One turn moves each row of this set onto another row. After a few examples, where does it send each row asked below?
z55: [ 20   2  12  -3  -4   0   6   4   0   2   7  11  -3   8  -6   0   9 -10
   4   2   0 -17   6 -12 -25  -4]
z646: [ 13  -6  -1  -4  -5  -1  -4  -2  -2  -1   8  14  -5  16  -5 -19   3  -4
  -2  -1  -3 -21  10  -5 -15   0]
z98: [  0  10   1 -16  -4   5   9   0  -1  -6  16 -12  16  13   7   7   4  -5
  -6  -2   7  -1  25  -3 -14   6]
z880: [ 23   5   8  -9  -8  -9  -1  -2   4  10  -7   2   0   6 -10  -6  -3 -11
   2   1  -3 -16   6  -8 -22   1]
z737: [ -1   9  -1 -13  -3   5   9  -3  -3  -6  18 -10  16  15   4  10   6  -8
  -5  -4   4   0  26  -6 -14   6]
z175: [ 12  -2   1  -7  -8  -7  -3  -3   0   0   8  11  -4  16  -6 -21   3  -2
   2   1   3 -21  11  -5 -11   3]
z261: [ -8   5  -1 -17   8   0  -1  -5  -1  11  17  -3  11  12 -11  -1  -2  -4
 -14 -11  -3   2  18  -7  -3   7]
z362: [ 13  -3   8  -7  -4  -1   3  -2   8   3  -6   8   5  16 -11  -8   2  -4
   4  -5   1 -27   1   3 -11   0]
z752: [ -1   8  -3 -15  -1   6   9  -1  -3  -9  18  -9  15  16   5   4   4  -8
  -6  -5   2   2  24  -4 -14   8]
z288: [ -5   6  -2 -19   9   9   6  -9   0   2   9  -2  13   8 -14  13 -10  -4
  -9 -13   4  -4  19  -9 -11   9]
z701: [ 20  -5  12  -4 -10   1  -4   5  -6  -5   5   9  -3   7  -8  -4   7   0
   7   0  -7 -17  10  -7  -9   3]
z102: [ 15   0   9  -8  -4  -2   8  -2   8   4   0  11   3  13 -12 -11   4  -5
   2  -5   2 -26   1   3 -15  -2]
z710: [ -2  11  -4 -13  -2   6   6  -1  -4  -6  16  -9  17  16   3   7   0  -9
  -8  -4   5   0  26  -4 -13   7]
z863: [  2   9   2 -20   2   9   9 -10   4  -6   5 -13  10   5   0   9  -8  -2
  -7  -6   5  -5  26 -10 -14  11]
z106: [ 22   5  11  -5  -5  -4   3   0   8   7  -6   4  -2   8  -7  -9   0 -11
  -1   0  -5 -19   5  -7 -21  -2]
z783: [ -2   9   0 -17  -2   2   2   4  -7   2  17  -6  21  12  -8   6   1  -6
  -9 -10  -2   3  20   5  -4   7]
z626: [ 19   2   9  -3  -3  -2  -2   1   7   7  -9   2   1  13  -4  -5   0 -12
   0   2  -5 -19   4  -9 -20  -2]
z997: [ -2   7   1 -19   0   1   5   4  -5   1  18  -6  20  13  -7   2   5  -6
  -8 -12  -4   5  17   6  -4   8]
z32: [ 14  -5   4 -10  -5  -1   6  -3   2   4  -1  13   6  14 -14  -6   4  -7
   3  -8   3 -26   0   5 -18  -2]
z935: [ 23  -4   9  -9 -14  -1   0   2  -9  -6   4  10   0   4 -11  -3   6  -2
   6  -4  -7 -18  10   0 -14   2]
z82: [ -4   5   1 -20   9   6   8 -13   3   5   7  -5  12   7 -15  12  -7  -4
  -8 -15   3  -5  17  -9  -9   9]
z872: [  3  10   0 -17   1   7   8 -12   2  -5   4 -14  10   7  -2   9  -8  -6
  -8  -7   0  -2  26 -12 -14  11]
z282: [ 21  -3  10  -9 -14  -5   0   1  -8  -6   8  10  -2   4 -11  -4   7   1
  11  -1   0 -18  12  -3 -11   5]
z242: [ -5   5   3 -22  11   7   6 -10   3   5   9  -4  10   3 -13  10  -8   0
  -9 -12   4  -5  17 -10 -10   9]
z499: [ -7   6   2 -20   9   1  -2  -1  -1  12  17  -2  11   8 -11   1  -2  -2
 -14 -10  -2   2  17  -6  -4   6]
z610: [ 19   0   7  -5  -6  -4   1   1  -4   3   8  10  -4   8  -6   2   7 -10
   8   4   4 -16   8 -17 -26  -1]
z868: [ 23   1   5  -7  -7  -4  -2  -2   2   5  -9   4  -1   8  -7  -9  -4 -11
  -3  -1  -9 -18   7  -5 -22   0]
z814: [ -1   8   3 -17  -4  -1   2   1  -7   2  19  -8  18  12  -6   4   6  -4
  -8 -10  -4   4  22   4  -1   7]
z965: [ 18  -3   4  -4  -4   1   3   2  -4   2   7  13  -2  11  -5   2   7 -12
   4   1   1 -18   6 -12 -29  -4]
z124: [ 22  -1  14  -6 -11   0   3   4  -4  -5   8  11  -4   4 -10  -6   8   0
   6  -2  -6 -18  10  -4 -12   1]
z559: [ -3   4  -1 -21  12   9   9  -9   2   1   9  -4  11   7 -13  11  -7  -5
  -7 -14   2  -2  16 -11 -14  10]
z216: [ -6   7  -2 -17   8   3  -3  -2  -3   8  14  -3  13  11 -12   2  -7  -5
 -14 -10  -4   3  19  -6  -5   8]
z829: [ 19  -2  12  -2  -5   1   1   6  -2   2   2   9   0  10  -5   7   9  -9
   7   3  -1 -17   5 -12 -22  -3]
z568: [  2  10  -1 -17   0   9   7  -8   0  -8   5 -12  13   8  -3  10 -11  -5
  -8  -8   1  -3  27  -8 -12  12]
z550: [ 14  -2   7  -4  -4  -1   1  -1   2  -2   9  14  -6  14  -6 -19   5  -1
   0  -1  -1 -22   9  -5 -11   0]
z408: [ 12  -1   4 -11  -5  -8   5  -4   6   8  -1  10   6  15 -13  -9   3  -7
   5  -4   8 -25   1   3 -17  -1]
z233: [  5   9   0 -19   1   9   9  -8   1 -10   6 -13  12   6  -2   8  -7  -5
  -6  -9  -1   0  24  -9 -14  13]
z297: [ -5   6  -2 -19  11   2  -1  -3  -1   8  14  -4  12  11 -12  -1  -5  -6
 -14 -13  -6   5  16  -7  -6   8]
z859: [ -2   9   4 -19  -3   0   2   5  -5   4  19  -8  19  11  -2   3   6  -3
 -10  -7  -1   3  20   4  -4   6]
z452: [ 10  -7   5  -3  -3   1  -3   0   1  -2   7  13  -3  18  -6 -14   5   0
   4  -1   0 -24   7  -6  -8   1]

z868 -> z965
z288 -> z568
Now find these:
z863 -> z98
z610 -> z282
z55 -> z124
z82 -> z872
z829 -> z701
z559 -> z233

One turn moves each row of this set onto another row. After a few examples, where does it send each row asked below?
z795: [ -7 -19  -6  -4   8  19   5  -5  13  -8   1   4   8 -11  -1   1  -9   3
   2  -1  -4 -10  -2 -10   0]
z221: [ -6   7  -6 -10   1   2   1 -17   2   8   4  -8  -6   1  -2   8  11   1
  -3   0   3   5   3   7   7]
z273: [  8  -2  -5  -5  -1   0   5  -8  -1 -18   5   1  -4   0   7  -3   7  -3
   6  -8  -8  -4   5   1  -8]
z152: [  8 -11  -7  -4  -6   5   7  -4  -2  -2   5  -9   9  10  -3  -1 -10  -5
 -13   8  -3  -4  -6  -5   0]
z78: [ 0  5  0  4 -3 22  0  1  2 -3  9 10 -2 -3 -3  4 -4  7  1 -7 -4 16 -9  8
  7]
z793: [ -3   4  -4 -15  -3  17  -2   4   1  11  -6   8  -8  -2   7   2  -3   6
   5 -17   7  -6   4  -8   3]
z604: [-22   7  -6  -7  -2   8   3  -9   6  -5  -5   6  -2   3   5 -11   3   1
 -18  -5   9  -2   2  -4   1]
z713: [  0  12 -18  -2   8   9   2   0   1  10   5   4  -2   9  -6   4 -12   5
  -8   7  -1   1   1  -7   1]
z429: [ -5  -7  -2  -5  15   9   6 -19  -1  -1   3   2   3  -3 -11 -11 -11  -1
   3  -3  -6   4  -5   6  16]
z204: [ -4  -4   0  -2   2  18   8 -11  11  -8 -12   8   4   4   5 -12   0 -17
  -3 -11   8   1  -3   4  -3]
z970: [ -2  -6  -3   4   4  18   9 -11  11  -9 -10   7   6   1   6 -10  -4 -15
  -5 -12   8  -1  -6   3  -2]
z826: [ -5   5  -3 -14  -1  12   0   6  -1   9  -5   8  -9   0   5   1   0   8
   2 -17  11  -9   0  -7   2]
z339: [ -3   3  -4  -5  10   9   7 -19   0   0   2  -6  -2   1  -2  -1   0  -5
  -5  -9   6  13  -3   9  18]
z852: [  4   0  -4  -9  -5  -2  -2 -10   1  13   4  -7   2  -7  -3   1   2   7
  11  -4   1  -8   3  11   2]
z741: [ -8 -16  -6  -1  -4  17 -10  10   4  11  -3  -3   3  -2   7  -3  -5   6
   2  -3   0   6   1  -3  -6]
z279: [  1 -11  -1  -5  -2   2  -1 -13   2  11   1  -5   6  -6  -6 -12 -15   2
   6  -2 -12   0   3   9   5]
z572: [  2   4   7  -1   2   6   3  -8  -4  -7   5  -1   0   0  15 -20  -2   7
  -2  -2  -5  -2   8   7  -6]
z709: [ -2  10  12  -4   3  19   6  -6   1   1   8  10  -4  -3   4  -9 -10  15
  -5  -2  -9   2   1   2   5]
z312: [ -2  -3 -13  -2  -8   8   0  -3   6 -18  11   0  -2  -5  -1   8   3   2
  -3  -7  -9  11   0   1   3]
z360: [-22   8  -8 -10  -2  11   0  -7   6  -5  -5   5  -1   0   4 -14   3   5
 -13  -6  11  -1   6  -2   2]
z507: [  6  -2  -2 -10  10   6  13  -3  -1  -6   6   1   3  12 -10  -9  -7  -2
  -8   7   8 -11  -5   4  -4]
z307: [ -6 -17  -5  -8   4  20   6  -8  13 -12   0   3  10 -12   2  -1  -7   0
   1  -3  -2 -10  -1  -9   4]
z802: [ -9 -16  -7  -1  -4  20 -12   5   3   8  -3  -1   6  -5   6  -5  -3   3
   7   0  -1   6   0  -4  -4]
z947: [  5   9 -10  -4   8  10   9   2   3   4   4  -4   1  11  -1  -9 -17   1
 -14  -2  12   2   4   9   0]
z442: [ 12   1 -18   4  -1   9   0   2  -6   4   6  -2   9   4  -1   5  -8   2
   0   2   5  -5 -10  -5   7]

z793 -> z360
z78 -> z709
z970 -> z795
Now find these:
z152 -> z442
z221 -> z339

